Rotation paths and how fast each direction turns (deg/step)
Each turn is a multiple of 5 degrees from 10 to 175, or 0.
Each row of a path follows its step; steps can be skipped.

step 0: [-10   4   4  -2   2   2 -14  -6 -13   1   2  13  -9   5   8   5  -9  -9
 -17   8  11  -9  15   8   2   6  -8   2 -20 -19 -15   5  -9   5   4 -11
  -5  -4  -8   1  -8  21   4   6  -2   2  17 -10  -9  -2  -1 -11   7  -6
   3 -10   5  -6   7]
step 1: [ 11  -5 -14   7   2 -24  14   2   0  12  -4  -4   1  -5   5  -2 -13   1
  -6  -3   9  11 -10   5   0  -4   4  -2  -8   4   6 -18  -6 -18   5   1
  18   2  -4  12  -2   5  -8   7  -4  -6 -21  -4   0  -7 -22   1 -12   0
   8 -11  11  -6  -1]
step 2: [ -7  -8   7  12   6   2 -12  -3  -2  -5   0 -11   9   2  -6 -11   3   9
 -10  10  12   7  17  -8   5  10   9  11   7   5  -9   6  11  -3  -3   0
  -8  -2  -2  -5  16  -2 -23 -19   2 -11  -9  -2  -5   5  10 -12  -1 -22
 -11  -4  17   2   3]
step 3: [-18  -4   2   5  -6   6  -7 -18  -4   9   0  11 -11  -3  -5  17   0 -16
  -5   0   9  -5   9  10  -8  -1   5   2  -9 -12  -1   8   5   4  -1   0
  32  17   3   1  -4  10  10  18  11   0  -3   1  -4   5   3  -2  -2  -3
  -8   0   6  -5 -16]
step 5: [ -4   6   4   3  -5 -16   7  -6  16  -3  -8 -16  11   7  -4  -3  -1   5
  -9   3   8  14  12  -3  -8   5  -5  10  20 -15   4  13   2   1 -19 -22
   7   2   2  -3  -2  -1 -19  -4  13  11  -6  13   3  10  -5  -3  -9  -9
   6   0   6   1   3]
step 6: [-23  -4   6   1   7   1 -26 -11  -9   9   7   5   1  -5   7  11  17 -12
 -16 -10   2   4  15   3   0 -17   1   0  -4  -5 -17  -5  -5  -6   1  -5
  10  -9   1  -2 -13  -6  -2  -5   6 -10   7 -11  -2  -4  -4  17  11  -5
  -6   0  -5  -4  -7]
step 7: [  1 -17   3   0   7  -4  19  12   7 -10  -6  10  -9   4 -10  -1  15  -6
  -1   1   4   5  -7   4   0 -11  -2   4   1   2   9 -17   3 -18   2   7
  11 -15 -14  11  -2  -7  -4  15   5   9 -13   7  -1   8  -3 -15 -12   0
  -8 -13  -9  -9 -10]
step 8: [  9 -13  -2   2  -9   0 -11  -7   8  -4   2  -7  -6  12   2 -18  10   0
  -4   7   0   1   2  -9  -7  -3  -8  -1   8 -22 -16  11  17   0  -6  -7
 -11  13   2   4   4  -5 -17  -6  -9   2  -4   3 -12  26   2  10   9 -13
   2  -3  -6   5  12]
step 10: [  5 -16  -8 -14 -13  -7  11  -6  -4   4 -13   3   0  -6   8  -7  19   4
 -18   7  -2   1   2  -7  -8  -8   5 -14 -10  18   0  -7  -9 -13  10  -4
 -12 -18 -19  16   3  -5 -12   3   3  -4  -3  -3   6  10   8  -3  -4   7
  -3   2   2  -3  -3]
step 12: [-25   5 -17   9  -6  -5 -10  -6 -20  -1   1  10  -7  -1  11 -14   2  -7
   3  -8  -6   0  14  -6  -6  -4  -8  -9  -9  -7  -7  -1   3  15  -9   9
  -3  -3   2   1 -14  -3   8   2  -8 -10   8 -16  10  10   2  -7  -2  -9
  -7  -5 -16   6 -18]
Speeds:
[-4 -1 -3 -5  2  1 -5  0  0  2  4  0  2  5  1  3 -3 -1  1  0  0  1  2  0
  1  0 -1 -4 -2 -3  0 -4 -4  4 -2  0  6  0 -3  2  0 -2  4  1 -4 -1  2 -1
  0 -2 -1  2 -3  2 -3 -3  0  4 -1] => 125
[-1 -5 -2 -3  1  0  4  2 -2  2  0  7  0 -1  5  4  2 -2 -1  4  2 -1 -1  1
  0 -4 -1  2 -5  2 -4  0  1  2  0 -2 -3  0  2 -1  1  0  3 -2  3  2 -2  3
 -2 -2 -3 -1 -6  4 -2  1 -1 -2  1] => 115

step 0: [  5   9  -1  -4  24  -3   8  -4  -9  -6  -8 -12  -6  -9  -4   4   6  -3
  -7  24   8   9  13  -7  -5   1  -9  -3  -9  -6   0 -12 -12   5  19  -5
   6   9   1 -12   3  25  10  -1 -13  -5   1  14  10   5  -1  -5  -4   1
   1  12 -24 -15  -7]
step 1: [ 13   4   1  11  -5 -10  -8   6  -4  10 -16 -10  -2  -1  12  -8  12   6
   1   0   4   1   2  -2  25  -7  -6  -1   5 -23   8  -1  13 -11   1   9
  -4  -9   7 -15 -10   2   7 -10  -5   6   4   7   9 -15   7   6  -7  -1
 -16  18   0  -2 -29]
step 2: [  7  -1 -11  12  13  -1   6  15   1  -9  -7  -9  -8  -2 -14  -5  27   5
  -9   4  -2   4   1 -19   1  11 -17   2   1 -11 -18   5 -11  15   2   1
   8 -16   7   8  -2  -4 -16 -16 -14   4  -6   2  -5  -5   3  -6   2   4
 -17  -2   5 -19   6]
step 4: [ -8 -14   9   1 -12 -12   1  10   9  17   0  -7   5   2  -3  -5  13  -9
   4   2 -18  -2  -8  11   0  16  -5  -6  -2 -21  -5  23  -9  11   6   8
  20   1   5 -14   1   0  -2 -15  -2 -10  15  -7   7  -4 -10   0 -14   6
  -9   3  18   5  -7]
step 5: [ -1  14  -9  -8   7   3   0  13   1  -2 -10   1 -16  19   2   2  -8 -14
  11  -3 -16   1  -4   7   2  18  -1   0  11   1 -22   0   0   6  -2  -4
  -1  -1 -15  -8  -6  10  -7 -19 -17   0  -1 -12 -11  -8 -13  -8  23  22
   3  -1  -4  -2   2]
step 6: [  9  -1  17  15   7   7   3  19  16   3   3  -1 -14   5 -14   5  -8 -13
  11 -10  -4  -6  -1   5  -1   0  -4 -13 -20  -5   0  10  -2  13  15  -4
 -17  -1 -11 -10   8   6   7   5   9 -15  10  -2  10  -3 -10   2  14  -7
 -10  -6  -6  20 -16]
step 9: [-10   0  -4  16  -8  -2  -7   4   6   1  10   0  -2 -18 -18  -8  20   3
   3  -9   5  19  -2  -1   8   3   6 -15 -11  -3   9   0   0  -6   3   1
 -12  -8  15   1  -1  11   6  -2   5  12  13   1  -4 -16  -6 -27  10  -4
   1   7 -21  12  -7]
step 10: [  7 -19   1  14  -3  -4  -1 -11 -14 -14  -8  -1  -5   9  -6 -10   1 -10
   7   9  12  13   2   2  -1   4  11   5   2  -1  23   7   2   9   5  -4
  20 -13   4   5  -7  -6 -11 -13  -8  -5  -7   7   0   1  20 -22   3  20
  -9  -5 -13  10   0]
step 11: [  0   7 -12   7   2 -17   3 -14  -4 -10  -3   1   5   6 -17 -10   0   8
   6  -9  13  14  -7  11  17  13  15   7  -5  -1  -5   6   0  14  16  11
   4  -5  -6 -22  -6   9   1  18   9  10   9   1   3   3 -11   4  -4   5
 -18   8 -14 -11  13]
step 12: [  9 -15 -13   1  -3   7  12   3  15  -8  -2 -12  -5  -9  -8  -5   1  13
  12  -5  14 -11  -2  19  12   0  10   0  -4 -19   9 -17   1   6  -6  -9
  25   4  11  -7   3  -1   9  -6 -19   6   3 -13   8 -12 -12 -14   3   6
  -5   6  -1   6  -2]
Speeds:
[ 0  4 -1  5  0 -3  2 -6 -1 -2 -1  1  2 -2  0 -4 -2  0 -4  2  5  4  2 -3
 -1 -1  6  0 -1 -3 -1 -2  2 -3  3 -7  1  1  3  0  0  0  1 -4 -1  3  0  1
 -1  1  1 -1 -1 -2 -5  2  0  0 -2] => 35
[-2 -4  0  1 -1  0  2 -1  1  6  2 -7  4 -6 -1 -7 -1  0  1 -2  1 -4 -3  0
  0  1  0 -3 -1 -1 -2 -4  3  1 -1  2 -1 -4  2 -1 -1 -1 -1  0  1 -6  0  0
 -5 -1 -1 -1  1 -2  0  0  2 -1 -1] => 140
[ 2 -4 -1 -3  3 -1 -2  3 -6  3  2  1  4  1  2 -1  4  2 -2 -4  1 -3  1 -5
  1 -6 -4  0 -3  2 -1  2  0 -5  0 -3 -2 -4  0  1  6  2  1  0 -2  1  0  1
  0 -1 -1 -1  0  1 -4  1 -2  0 -1] => 55
[-2 -2  0  1 -4  1  0 -2 -2  0 -1  1  1  2  1 -3  0  0 -3  2 -3 -1 -4  3
 -1  4  3 -4  2  5  1  5 -4 -3  5 -2  2 -7 -1  1  1  3  1 -2  1  0  2 -2
 -2 -2  1 -3 -4  1  3  0 -1  1  4] => 60
